Each row is where one point has got to under a steady rotation. How many steps took it there?
The counts run from 0 to 396.
[ 99  97 157 119 143 128 116  95 140 126 144 114 110 100 175  79 100 136
 149 120  98 146 126 107 146 115 123 149 179 151 151 146 136 175 130 111
  73  98 162 173 163] -> 81
[128 102 110 116 117 112 150 112 105 112 138 115 156 148  86  99 185  96
  98  56 158 101 138 139 137  93 152  96 104 119 121 142 119  88 138 176
  84 149 120 129 117] -> 177
[148 139  97 160 100 143  92 109 196 150 126  94 126 130 112 162 145 127
 130 101  74  98  64 112 127 136 123 107 135 131 110 107 103 118 143 117
 175 135 129 114 116] -> 32
[152 152 145  79  97 144 132 118  54 122 115 140 164 143 144 135 145 113
  96 117 212 116 150 123 127 132 132 118 122 131 123 139 158  96 108 143
 130 156 122  96 116] -> 153
[110 133 117 142 124 166 103 155  94 145 154 153  92 126 163  77 103 125
 168 132 156 160 129 119 146 119 121 142 178 188 177 151 157 118 108 113
 142  85 169 129 120] -> 336
[126 165 109 163 131 158  85 115 153 123 174 162 110 164 101 133 137 154
 137 120  90 141  69 119 128 113 125 135 160 171  96 133  97  63 141 126
 119 143 153 110 139] -> 15
[149 157  95 116 120 180 140  95 138 149 167 130 121 155 139  80 149 132
 169 134 144 156 103 164 127 126 125  94 130 144 138 119 186 103  98 106
 194 106 134 120 145] -> 118
[ 99 124 173  78  87 143  99 104  88 111 133  94 161  95 141 139 131 138
  82 158 118  91 157 107 143 172 127 123 136 146 123 111 179 108 128 140
 134 154 162 114 150] -> 148
[126  95 153 173 115 153 119 144 126 161 114  75  97 118 120  97 123 106
 139 116  74 131  93 109 175 121 119 122 200 146 166 160 132 159 132  96
 120 101 143 155 124] -> 78
[ 76 118 143 152 134 156 123 120 159 152 140 100 119 106 151  95 139  96
 161 171  85 148 121 142 133 149 127 126 170 179 150 139 161 123 122  75
 180 106 152 136 131] -> 101
[151 129 156 130 119 155 112  91 145 159 146 125 125 143 153  63 114 142
 133 135 127 154  77  86 158 120 124 139 152 156 171 148 132 146 106  83
 123 113 147 172 154] -> 313
[120 162 116 130 142 129  79 168 116  90 123 144 128  95 145 187 117 138
 153 169  96  97 121 110 101 160 162 151 196 176 119 127  94 139 137 108
 127 150 131 130 129] -> 252
[120 164 127 152 124 144  80 157 114 100 134 133 130 120 129 188 132 130
 153 167  97 104 102 113 113 162 159 147 196 176 114 142 100 120 140  91
 151 153 126 121 113] -> 251
[152 130 114 178 134 101 163 138 176 144 115 149 112 140  77  97 149 114
 154 174 131 125 151 127 138 147 135 117 119  71 140 145 107  98 110 111
 160 118  62 152 113] -> 203
[141  92 104 104 165 122 168 130 136 143 123 110 114 112 150 113  99  85
 142  86 133 137 138 150 109  80 131 125 152 160 166 133 151 194 146 141
 107 105 133 161  85] -> 92
[130 157 135 135 161 131 114  93 157 110 157 182 145 129 159 163 103 142
 125 166 133 144 168 115  93 119 105 151 140 142  95 116 123 132 157 143
  57 168 146 133 115] -> 1
[137 112 142 100 148 142 127 142 115 107 150 115 120 124 112  80 133 171
 122  73  69 156  49 104 160 123 138 144 127 144 113 135  93 142 127 134
 119 111 128 165 170] -> 292
[127 145 124 131 149 139  76  95 177  92 150 144 123 131 134 148  97 181
 143 201  92 106 154  95 120 160 135 144 155 138 129 123 134 138 136 142
  84 149 125 160 141] -> 230
[196 177  78 143 100 147 126 116 163 134 142 147 127 135 176 149 139 119
 174  94 115 100  71 110  98 135 131 119 160 117 111 110 103 140 130  86
 125 128 113 122 127] -> 266
[ 94  78 147  96 159 104 119 137 116 147  90 112 127  95 148 128  81 113
 104 144 130 156 146 125 142 128 137 163 134 177 163 127 144 190 130 136
 104 117 145 154  71] -> 321
[148 100 117  79 128 129 100 124 144 131  99 113 145 101 162 167  93 156
 103  57 106 127 105  90 114 136 130 144  78 133 107 108 106 178 151 165
 111 125 127 140  99] -> 46
[123 169 135 165 121 146  77 142 127 115 129 134 122 142 124 177 139 124
 156 185  98 109 100 126 129 162 146 138 188 147 113 137  93 102 127  79
 145 143 124 101 127] -> 250
[131 179 130 172 115 128  84 122 142 129 134 144 105 144 115 175 149 134
 170 187 106 124  80 148 138 159 127 134 180 120  91 143  74 117 122  86
 127 138 132  94 136] -> 249
[127 136 142  77 111 112 122 110 123  91 141 109 142  79 144 108 122 136
 129 167  83  92 154 121 120 184 107 124 154 120  93 118 183 125 121 127
 150 125 144 118 181] -> 379
[124  89 119 100 142 158 126  84 126 153 141 100 142 165 134 109 127 123
 117 109 170 174  99 158 149  69 147 109 124 159 170 154 149 159 143 154
 103 133 148 157  95] -> 326
[132  96 127 100 125 147  98 147 145 142  88  98 149  93 145 174 108 151
  89  63  94 125  98  75 115 145 140 143  94 153 109 108 110 158 152 157
 137 133 128 144  97] -> 45
[106 102 139 144 128 156 146 116 177 177 107  92 115 126 136 138 136  93
 122 122 127 163 137 180 123 116 102  97  93 149 124 101 188 129 148 146
 168 101 148  99  80] -> 112
[134 131 136 189 129 162  85 120 170 132 131 109  94 154  69 141 120 162
 136 209  86 127 122 120 165 145 124 121 160 127 131 138 126  96 135 143
 130 145 118 135 112] -> 227
[187 151 118  91  93 145 137  80 124 139 151 104 152 153 103  86 149 129
  95  98 138  93 128 101 132 112 120  96 158 122 139 143 160  91 113 142
 141 167 135 130 172] -> 394
[124 127 141  93 138 157 124 110 118 121 140 129 188 127 164 146 152 143
 111  56 140 155  73 113  99 116 134 132  78 147  76 131  93 141 152 116
 126 155 112 143 121] -> 280
[147 127  96 148 150  84 178 119 166 122 119 147 130 147  83 101 153 118
 165 170 144 133 152 146 133 141 134 117 105  71 124 143  95 110 108 117
 137 136  73 157 133] -> 202
[ 95 118 134 103 129 148 103 170 104 117 122 119 110  83 113 123 111 145
 118 152  90 128 158 134 138 172 124 142 132 186 134 102 200 116 120 159
 185  86 150 117 117] -> 125
[115 114 194 148 113 123 124 117 146 155 117 114 126 104 142 107 135 149
 108 130  81 169  75 108 167 160 105 151 103 115  88 136  90 136 124  75
 130 108 140 137 160] -> 295
[182 162  74 124 122 117 124 105 171 120 138 129 144 124 171 168 136 114
 177  94 113  83  95 123  86 123 141 112 152 113  95 103 103 168 148  95
 114 140 115 131 118] -> 265
[189 134  92 156 149 173 137 134 125 129 130 140 121 187  77 122 112 162
 140 152 160 139 125 117 121 104 149 115 124 133 150 158 132  99 120 171
 150 141  71 155  90] -> 222
[128 118 104  65 122 121 159 141 104 111 112  96 161  87 143 154 117 104
 128 142 133 112 161 160  91 147 119 103 110 123 110 111 195 141 137 151
 184 123 109 111  96] -> 367
[119 136 142 166 112 140  95 189 114 124 115 127 109  98 120 152 144 123
 124  96  62 126  79 101 144 159 121 158 146 149  80 120  80 110 147 112
 148 107 136 109 118] -> 273
[154 160 157  93  89 143 137 124 111 132 135 149 157  78 166 115 120 133
 128 136 128 114 177  85 112 177  85 143 146 131 110 114 180  96 102 125
 150 114 148 105 166] -> 381
[144 130 117  55 112  90 156 128  58 108 100 115 145 132 106 141 147 104
 103 114 190 108 144 169 138 127 138 106 123 104 113 128 136 131 104 157
 108 138 109 100 116] -> 155
[187 147  89 100 104 133 168 142 126 135 120 122 116  97 148 134 109 115
 140  95 153 109 164 135 108 137  87 101 124 102 120  98 202 137 126 161
 160  92 119  91  97] -> 369
[107 117 143 149 126 139  99 185 118 108 115 107 119  87 124 153 140 133
 110  90  50 118  87 103 133 157 134 155 141 170  79 115  93 123 169 122
 140 117 136 131 118] -> 274
[ 83 114 162 129 173 110 119  95 170 111 137 167 134 127 104 125 125 165
 118 188 126 163 164 142 140 143 121 144  68 106  89 137 105 117 137 162
  89 139 106 147 125] -> 213
[ 95  84 152 121 141 134 110 115 130 119 142  86 118 101 155  86 115 131
 145 111  65 119 120 106 146 119 129 144 187 162 161 154 143 174 140 119
  83 113 156 173 158] -> 80
[166 163  60 141 155 121 120 126 174 100 160 150  95 149 104 142 103 140
 161 121  81 102  95 118 106 114 129 123 181 144 127 104 127 135 148 159
  91 134 141 142 110] -> 12
